In the data rows, the value 128 means zero.
Every row has a hidden score. In each pair, how much higher is the second row's than the first's? 10 means about the same, 20 much higher and 0 much lower. The score is a weighted sum of the row's numbers plus the product of two more (or one squared), each taken from its middle value.
117;148;142;43;80;92;122;113;152;118;73;128;155;120;150;107;119;189
119;114;115;138;48;121;142;129;156;77;167;88;137;153;144;105;125;143 -> 15
124;152;128;85;129;89;95;92;184;118;78;146;131;130;143;126;117;143
146;159;143;103;105;82;89;119;153;115;110;153;131;134;118;120;106;145 -> 11
119;123;129;71;105;107;103;91;170;115;90;173;189;158;149;102;124;152
118;129;181;195;185;121;166;111;65;135;129;119;96;49;110;104;115;92 -> 8
159;174;134;109;126;72;123;131;132;104;139;102;151;130;174;129;133;163
150;143;119;72;137;113;80;65;185;106;74;149;127;148;151;117;148;161 -> 8
112;124;96;120;12;202;88;155;109;90;183;93;129;153;105;101;147;154
110;121;172;134;133;126;128;141;169;144;108;128;165;175;122;114;123;122 -> 9
161;107;161;159;129;137;161;122;83;204;89;160;86;85;98;125;183;78
100;89;95;112;87;173;135;166;91;178;162;118;161;128;110;70;148;104 -> 8
119;235;141;70;92;90;10;89;214;131;63;139;93;135;149;141;146;115
107;145;121;163;169;131;138;109;149;123;73;168;134;134;119;151;114;121 -> 5
166;182;70;90;130;97;61;65;169;117;105;158;136;107;152;146;133;151
167;181;131;148;95;105;90;105;112;113;126;112;133;108;199;171;116;146 -> 9
123;109;93;81;142;193;144;114;143;140;143;164;108;149;101;144;93;99
73;187;104;124;130;117;88;112;183;138;90;166;112;165;133;97;109;119 -> 11
69;141;127;98;124;112;94;130;131;134;82;149;141;157;113;147;160;154
93;71;121;107;83;217;134;177;97;119;170;76;118;157;113;89;129;145 -> 13
143;149;136;202;154;107;101;149;130;100;152;129;116;101;115;165;107;120
151;102;131;133;96;151;179;203;106;148;167;112;135;100;108;127;118;97 -> 9
127;166;145;144;142;101;87;151;136;98;125;79;142;98;144;194;104;132
158;164;96;151;149;125;60;141;119;112;187;111;131;116;121;146;120;162 -> 11
115;112;147;188;157;98;162;108;106;166;87;174;107;95;102;160;124;84
122;103;156;164;154;124;174;151;63;175;122;141;96;60;80;112;181;107 -> 8
161;185;122;107;147;89;137;82;137;105;157;97;139;117;144;134;124;113
130;102;135;126;86;126;138;121;151;92;134;103;137;136;144;121;121;162 -> 8
79;94;133;159;94;158;148;137;139;140;121;95;130;135;149;136;149;109
137;74;138;164;130;109;178;130;119;174;141;141;151;138;86;86;138;216 -> 7
100;79;120;153;171;164;213;150;128;149;111;160;114;119;104;123;120;159
148;128;161;136;160;90;132;96;113;122;125;125;135;161;161;143;122;131 -> 11
179;140;107;97;109;127;134;177;139;82;149;95;153;148;167;134;104;165
134;109;181;126;102;140;137;152;149;117;146;107;167;131;156;147;105;147 -> 11
128;136;117;148;156;131;121;129;148;109;96;130;121;131;139;130;105;114
158;169;130;142;126;91;62;105;148;98;120;105;110;110;159;160;124;137 -> 9
104;70;134;135;145;162;154;160;61;216;131;159;76;56;103;131;207;102
130;113;123;159;132;61;136;113;54;189;122;134;89;20;136;140;164;110 -> 12
117;169;175;151;150;138;134;105;152;116;106;211;91;164;143;156;179;84
115;122;115;117;97;133;103;150;145;96;200;73;151;172;117;122;123;181 -> 2
93;73;126;83;92;202;133;206;100;141;192;85;101;192;125;63;161;132
153;82;101;152;138;148;174;140;1;216;123;143;85;12;81;149;170;88 -> 16
161;122;142;112;144;120;173;108;90;164;142;122;121;111;88;128;126;105
74;106;134;145;155;150;162;125;101;143;84;169;94;120;103;135;150;98 -> 6
116;87;156;108;152;120;133;199;140;121;119;109;135;154;144;108;127;135
109;116;94;126;121;144;156;85;176;164;44;185;123;158;144;106;140;125 -> 6
110;127;119;169;170;135;129;68;127;112;87;194;83;106;118;166;147;108
108;119;143;92;98;147;109;107;151;125;107;130;132;202;131;107;147;127 -> 6
105;84;101;127;69;181;114;149;124;116;177;91;146;153;143;72;137;167
112;89;137;142;139;119;159;196;95;195;97;135;77;47;83;94;154;120 -> 5
114;138;130;123;106;135;162;129;138;174;81;146;160;176;130;156;157;118
113;150;114;124;111;140;127;171;133;94;162;91;152;139;140;131;106;150 -> 10
92;73;105;174;135;170;149;177;86;178;159;81;96;76;86;85;180;94
153;176;115;163;179;102;106;137;129;116;139;88;147;28;152;181;134;161 -> 15
116;135;133;98;154;136;135;139;110;119;174;94;202;144;174;140;109;141
153;136;99;136;93;196;92;134;102;94;166;97;127;93;120;133;115;186 -> 11
102;97;144;181;173;164;147;135;50;186;89;191;78;79;111;158;161;84
102;65;165;161;137;172;168;149;73;179;92;170;71;141;86;76;166;84 -> 5
136;96;134;152;150;131;137;99;136;102;112;127;126;175;109;171;107;101
138;172;133;132;163;127;107;89;127;103;143;73;139;123;127;194;112;129 -> 4
97;70;175;133;122;180;130;167;140;172;130;126;116;155;165;78;148;142
155;167;124;85;116;68;94;117;92;103;159;109;140;134;100;143;132;130 -> 13
126;134;118;132;97;177;131;148;89;99;199;69;118;31;144;143;102;138
154;120;121;81;103;120;109;119;134;131;107;116;158;127;141;115;120;169 -> 9
164;146;152;135;137;109;137;152;112;102;172;104;139;136;161;157;115;127
184;55;119;135;115;143;173;146;117;177;145;120;85;114;53;119;159;120 -> 9
140;111;158;153;127;72;159;125;134;140;147;138;145;159;138;140;127;134
139;142;116;154;129;128;87;87;140;131;93;178;112;164;137;127;115;101 -> 11
184;124;145;156;143;106;115;118;139;134;125;117;151;158;138;113;231;146
130;123;166;127;123;114;119;111;104;120;133;111;155;129;96;127;145;123 -> 10
71;107;121;95;96;140;103;0;190;149;61;164;127;165;151;83;139;106
123;144;119;159;156;152;151;108;102;133;100;164;89;139;160;99;107;100 -> 16
133;136;109;125;110;152;122;148;118;122;193;108;143;151;105;96;103;139
105;134;93;123;120;114;117;92;145;112;82;139;151;152;176;162;118;86 -> 14
127;122;128;161;149;122;143;117;100;164;97;165;90;98;133;124;107;68
109;105;159;108;111;145;140;130;107;121;164;104;130;131;117;118;130;127 -> 6
131;121;127;96;81;102;77;115;131;123;90;137;173;156;150;114;134;177
117;68;120;31;81;123;140;116;132;138;115;126;161;157;132;84;148;185 -> 8
78;92;103;106;50;184;130;96;101;104;191;84;132;140;115;101;146;151
147;134;128;129;143;127;144;136;119;135;84;118;146;133;127;118;117;113 -> 12
166;153;133;145;147;130;129;200;117;91;95;126;137;115;145;161;93;116
142;121;152;89;131;125;111;108;124;165;131;109;96;137;120;123;111;94 -> 5
152;176;125;131;118;96;121;146;119;93;128;104;112;98;143;104;132;149
115;114;120;150;115;135;141;146;72;146;178;118;102;69;94;124;159;92 -> 10
122;118;130;89;123;103;117;110;130;110;133;130;156;170;116;97;131;113
139;150;138;192;177;117;169;134;161;146;114;138;117;76;132;167;134;123 -> 13
155;142;159;134;135;126;94;130;124;110;109;96;115;127;120;100;146;131
114;96;186;70;84;179;99;154;131;118;154;93;170;162;131;116;113;96 -> 17
97;93;105;150;91;156;178;112;100;137;137;144;154;145;123;114;152;117
147;133;121;81;133;61;103;123;121;95;133;112;160;122;146;119;81;170 -> 12
141;119;111;114;118;101;92;130;147;91;112;130;116;133;152;73;157;157
103;131;145;173;183;111;186;145;105;133;91;148;38;89;99;165;120;121 -> 12
174;173;127;137;178;99;116;158;145;82;156;114;149;96;119;146;89;132
152;167;122;97;111;114;106;121;183;112;112;114;144;139;144;129;58;114 -> 9
125;98;130;138;148;127;155;125;139;136;81;169;107;152;112;90;154;102
132;146;145;115;116;113;110;144;113;94;159;114;128;91;153;151;114;134 -> 12
83;127;122;139;175;161;173;110;135;116;100;169;130;162;91;53;109;133
159;166;169;157;167;82;141;143;112;97;146;105;134;136;118;154;100;139 -> 13
145;129;130;102;104;133;126;147;149;96;157;50;133;165;146;131;120;162
83;60;131;64;103;205;117;170;144;162;140;131;127;155;107;97;151;152 -> 11
155;201;140;171;126;137;135;155;105;112;168;128;177;118;165;142;92;93
125;118;130;181;180;165;188;57;109;161;129;162;111;82;101;170;86;110 -> 9
78;91;158;144;123;162;171;69;105;170;105;162;63;133;96;187;128;103
107;93;123;97;123;163;148;141;91;170;138;101;126;192;133;92;167;155 -> 7
171;167;140;224;160;136;127;109;139;117;141;126;116;116;111;185;136;93
170;128;136;118;161;108;161;98;130;124;148;158;148;140;165;147;105;128 -> 12
138;112;122;136;158;116;151;123;103;144;144;134;117;144;133;104;123;124
149;138;134;79;101;156;110;131;132;118;183;107;147;121;126;142;116;159 -> 10
141;188;132;158;136;84;77;240;89;105;124;134;118;92;157;176;93;121
93;147;134;130;174;124;154;124;147;111;106;143;139;154;124;133;152;126 -> 6
128;137;90;74;110;135;90;120;178;76;92;128;134;126;112;147;145;103
145;160;98;113;105;89;73;96;146;102;95;134;145;109;170;139;137;51 -> 8
123;74;120;147;119;125;153;179;58;210;159;122;96;111;37;140;157;94
108;158;111;155;151;122;127;95;139;126;81;175;63;110;128;175;138;117 -> 15
120;137;162;137;145;99;128;138;106;157;118;165;116;122;124;117;122;101
102;163;131;163;150;115;134;133;177;122;95;135;121;119;123;147;153;112 -> 7
81;159;115;131;103;73;77;104;176;128;69;164;119;148;175;123;131;140
171;163;113;140;125;70;143;115;142;90;151;123;171;77;170;168;77;115 -> 16
139;107;105;182;151;129;129;128;0;172;100;128;76;52;164;165;160;97
162;148;125;91;124;82;116;107;140;122;133;117;158;134;139;128;95;124 -> 9
140;139;122;58;116;95;143;144;161;112;132;118;161;114;136;113;133;170
161;151;126;141;130;146;186;144;151;150;165;148;135;130;98;106;115;146 -> 17
130;122;111;38;61;105;104;115;178;143;118;146;159;151;130;98;144;142
140;132;121;95;120;92;99;128;141;121;133;95;154;147;118;122;111;168 -> 10
139;148;125;115;173;93;129;156;106;113;126;134;133;152;97;160;55;111
115;133;113;165;125;120;113;115;127;151;99;140;136;109;112;98;143;80 -> 7
145;130;130;159;111;129;119;89;145;139;115;150;114;133;108;139;140;115
170;145;116;72;110;91;93;113;182;115;115;136;148;90;123;130;141;193 -> 10
123;132;134;117;117;122;115;138;114;106;149;104;154;124;137;159;119;172
125;114;124;96;102;150;107;59;167;106;106;134;130;134;107;98;95;146 -> 10
83;75;132;73;105;128;128;101;166;148;98;181;133;180;96;72;121;155
107;87;114;145;131;164;159;163;73;186;121;120;89;106;77;107;156;76 -> 9
151;199;124;190;186;107;92;139;161;86;85;138;148;111;157;166;156;101
116;120;107;138;128;156;170;152;18;182;117;145;101;85;87;105;193;35 -> 9
120;167;122;113;112;93;65;65;153;76;110;154;105;108;112;135;130;132
87;145;120;142;115;133;123;89;160;174;63;212;102;144;143;126;172;92 -> 14
98;120;150;104;111;100;157;153;131;113;108;126;165;180;81;150;131;143
94;122;116;158;168;147;82;127;96;185;89;173;60;80;109;159;147;55 -> 14
150;187;132;157;156;129;100;85;174;147;65;156;65;147;134;145;125;103
140;153;129;114;133;96;153;114;107;97;144;99;156;75;132;153;137;148 -> 4
164;145;135;153;139;123;121;138;138;113;140;255;147;91;156;186;116;98
93;121;133;169;138;163;160;157;81;181;105;190;72;37;77;166;179;48 -> 3
173;143;130;119;123;85;127;144;141;117;126;109;162;94;124;125;121;156
155;157;114;91;114;91;97;47;139;101;116;147;134;127;85;152;117;98 -> 10
54;34;100;113;44;189;146;150;139;200;109;189;56;156;85;58;212;105
137;115;139;73;127;114;134;109;132;128;107;152;131;178;139;117;92;140 -> 14
149;154;158;139;101;121;138;93;147;39;157;103;141;110;130;186;104;120
80;39;139;157;71;211;143;141;123;145;103;167;128;141;120;130;141;139 -> 19
116;121;156;129;143;142;150;117;104;152;87;153;83;122;147;133;161;116
140;99;133;161;156;158;133;145;93;185;162;154;85;105;63;120;164;66 -> 10
171;147;131;133;150;74;170;156;111;109;133;105;156;135;139;136;137;130
152;128;138;159;174;118;157;132;147;111;127;154;121;125;126;110;112;140 -> 11
109;156;123;173;147;179;110;114;154;119;95;185;86;104;154;155;102;102
97;93;117;87;133;128;110;115;148;155;100;180;106;143;136;95;136;114 -> 7
152;133;100;140;73;205;97;180;126;97;159;91;125;137;113;131;106;134
160;183;131;136;153;124;121;104;140;93;125;129;115;90;138;213;127;71 -> 8
163;144;126;140;151;194;116;131;107;112;144;112;158;127;255;173;84;162
139;112;112;99;165;140;120;103;126;175;114;156;122;154;144;122;123;112 -> 6
113;141;110;114;123;98;110;91;167;126;62;226;161;184;161;135;111;133
102;78;94;117;155;205;150;178;84;167;123;176;99;146;115;105;167;121 -> 7
156;144;136;68;132;111;128;115;163;86;149;127;134;119;134;146;115;155
108;117;125;146;88;130;118;105;129;133;191;103;134;132;101;113;105;110 -> 8
139;74;119;123;158;135;173;145;59;220;123;135;78;47;113;134;181;85
138;126;121;110;123;153;151;144;155;118;120;75;114;145;192;119;121;146 -> 8
83;109;105;58;95;113;84;96;166;135;55;159;99;165;146;122;151;146
140;82;144;45;108;140;154;136;141;127;164;80;121;170;138;93;123;109 -> 10
127;159;100;122;99;140;142;117;134;97;169;110;156;114;148;131;96;56
82;112;129;87;82;169;124;146;123;149;172;101;145;154;119;114;147;169 -> 6
188;162;143;155;146;114;124;145;133;112;107;133;124;149;141;148;110;111
110;94;121;90;57;168;111;152;131;129;184;86;132;135;122;72;127;168 -> 7
110;108;102;136;78;156;109;145;120;118;193;65;141;151;111;125;125;143
140;156;141;126;148;121;71;125;176;115;114;171;140;122;112;94;107;145 -> 10
151;135;163;139;211;95;135;146;99;131;138;119;133;166;165;110;130;141
102;121;109;117;88;188;113;137;88;134;164;130;103;143;111;107;115;75 -> 9
161;163;149;141;182;102;134;86;143;101;100;147;130;115;110;137;126;115
100;127;85;132;76;116;113;149;137;94;194;82;189;148;127;124;128;198 -> 11
139;153;66;162;89;129;95;113;139;82;221;102;178;126;147;146;96;148
156;144;133;134;150;100;113;118;144;109;139;93;141;159;164;136;105;122 -> 6
120;102;135;142;142;125;160;98;59;188;86;151;84;95;151;130;164;97
192;190;130;136;142;100;97;135;122;97;137;106;144;104;120;154;100;152 -> 10
160;179;120;186;156;106;96;144;108;111;123;129;126;121;153;168;121;127
131;166;111;68;132;98;65;114;181;126;105;125;146;126;142;117;128;144 -> 7
116;127;161;179;213;111;131;93;130;104;137;123;173;108;112;155;135;110
94;64;128;112;94;193;154;159;86;167;172;154;102;131;70;109;170;118 -> 7
97;85;149;112;80;152;144;158;142;194;126;142;98;143;127;109;181;136
200;155;138;199;139;111;125;133;49;94;133;165;109;90;105;164;105;110 -> 16
197;117;151;124;137;137;175;109;176;103;121;110;173;154;129;125;107;156
131;58;121;134;111;166;164;165;118;151;148;106;102;75;140;119;139;139 -> 11
106;132;183;167;169;115;155;150;157;115;130;155;91;145;134;128;130;98
83;146;111;115;135;119;114;119;179;107;119;143;142;182;131;100;118;151 -> 9
132;93;155;51;84;160;104;111;132;146;127;144;145;169;158;76;170;169
114;96;119;147;113;178;145;160;124;170;132;168;93;96;97;106;156;104 -> 12
117;114;171;103;91;106;117;69;137;107;111;146;137;136;140;112;127;149
144;153;129;96;144;140;126;121;147;105;142;84;160;178;125;91;175;151 -> 8
187;119;138;123;132;156;169;143;123;149;192;93;133;95;124;147;127;133
157;121;128;107;134;117;163;130;121;149;151;134;132;146;121;101;133;144 -> 10
130;121;113;139;91;152;106;129;109;82;175;62;254;144;135;122;175;143
115;150;121;140;149;127;152;121;146;139;93;183;80;179;157;93;97;106 -> 6
118;158;111;133;147;119;117;84;175;145;69;133;81;55;152;117;159;119
97;119;137;65;101;133;143;150;161;94;154;113;140;134;176;101;122;168 -> 9
143;163;118;99;129;85;99;138;118;101;150;117;160;131;104;166;90;128
117;114;179;129;123;161;144;116;135;125;132;102;137;152;128;96;109;132 -> 6
128;154;128;112;91;123;122;133;111;78;167;89;123;119;143;185;98;131
66;111;116;105;126;192;141;125;166;159;86;172;110;162;130;100;132;124 -> 7
132;108;161;105;138;146;149;126;118;159;99;159;135;155;91;84;145;88
90;101;129;187;152;149;173;161;132;168;106;174;91;118;173;126;142;99 -> 14
139;140;181;78;211;93;108;114;133;137;149;125;169;104;87;132;109;169
91;96;111;148;49;173;158;166;132;125;183;96;141;157;89;96;125;143 -> 8
158;155;131;115;157;91;95;95;124;122;122;130;137;77;157;140;136;110
98;118;137;111;131;129;105;97;159;134;77;156;115;151;137;143;99;111 -> 9
119;152;126;149;131;101;108;125;156;94;149;110;171;97;115;149;124;147
95;60;135;129;126;160;186;177;72;217;155;145;76;117;69;88;204;90 -> 8
165;171;120;131;131;96;96;81;154;110;94;142;133;68;156;169;129;97
122;140;131;111;117;104;157;145;128;97;153;86;183;125;125;116;121;170 -> 5
122;102;120;122;82;195;141;163;66;208;170;126;91;80;42;108;134;123
114;168;140;130;134;103;117;125;138;116;128;135;129;147;160;130;105;140 -> 11
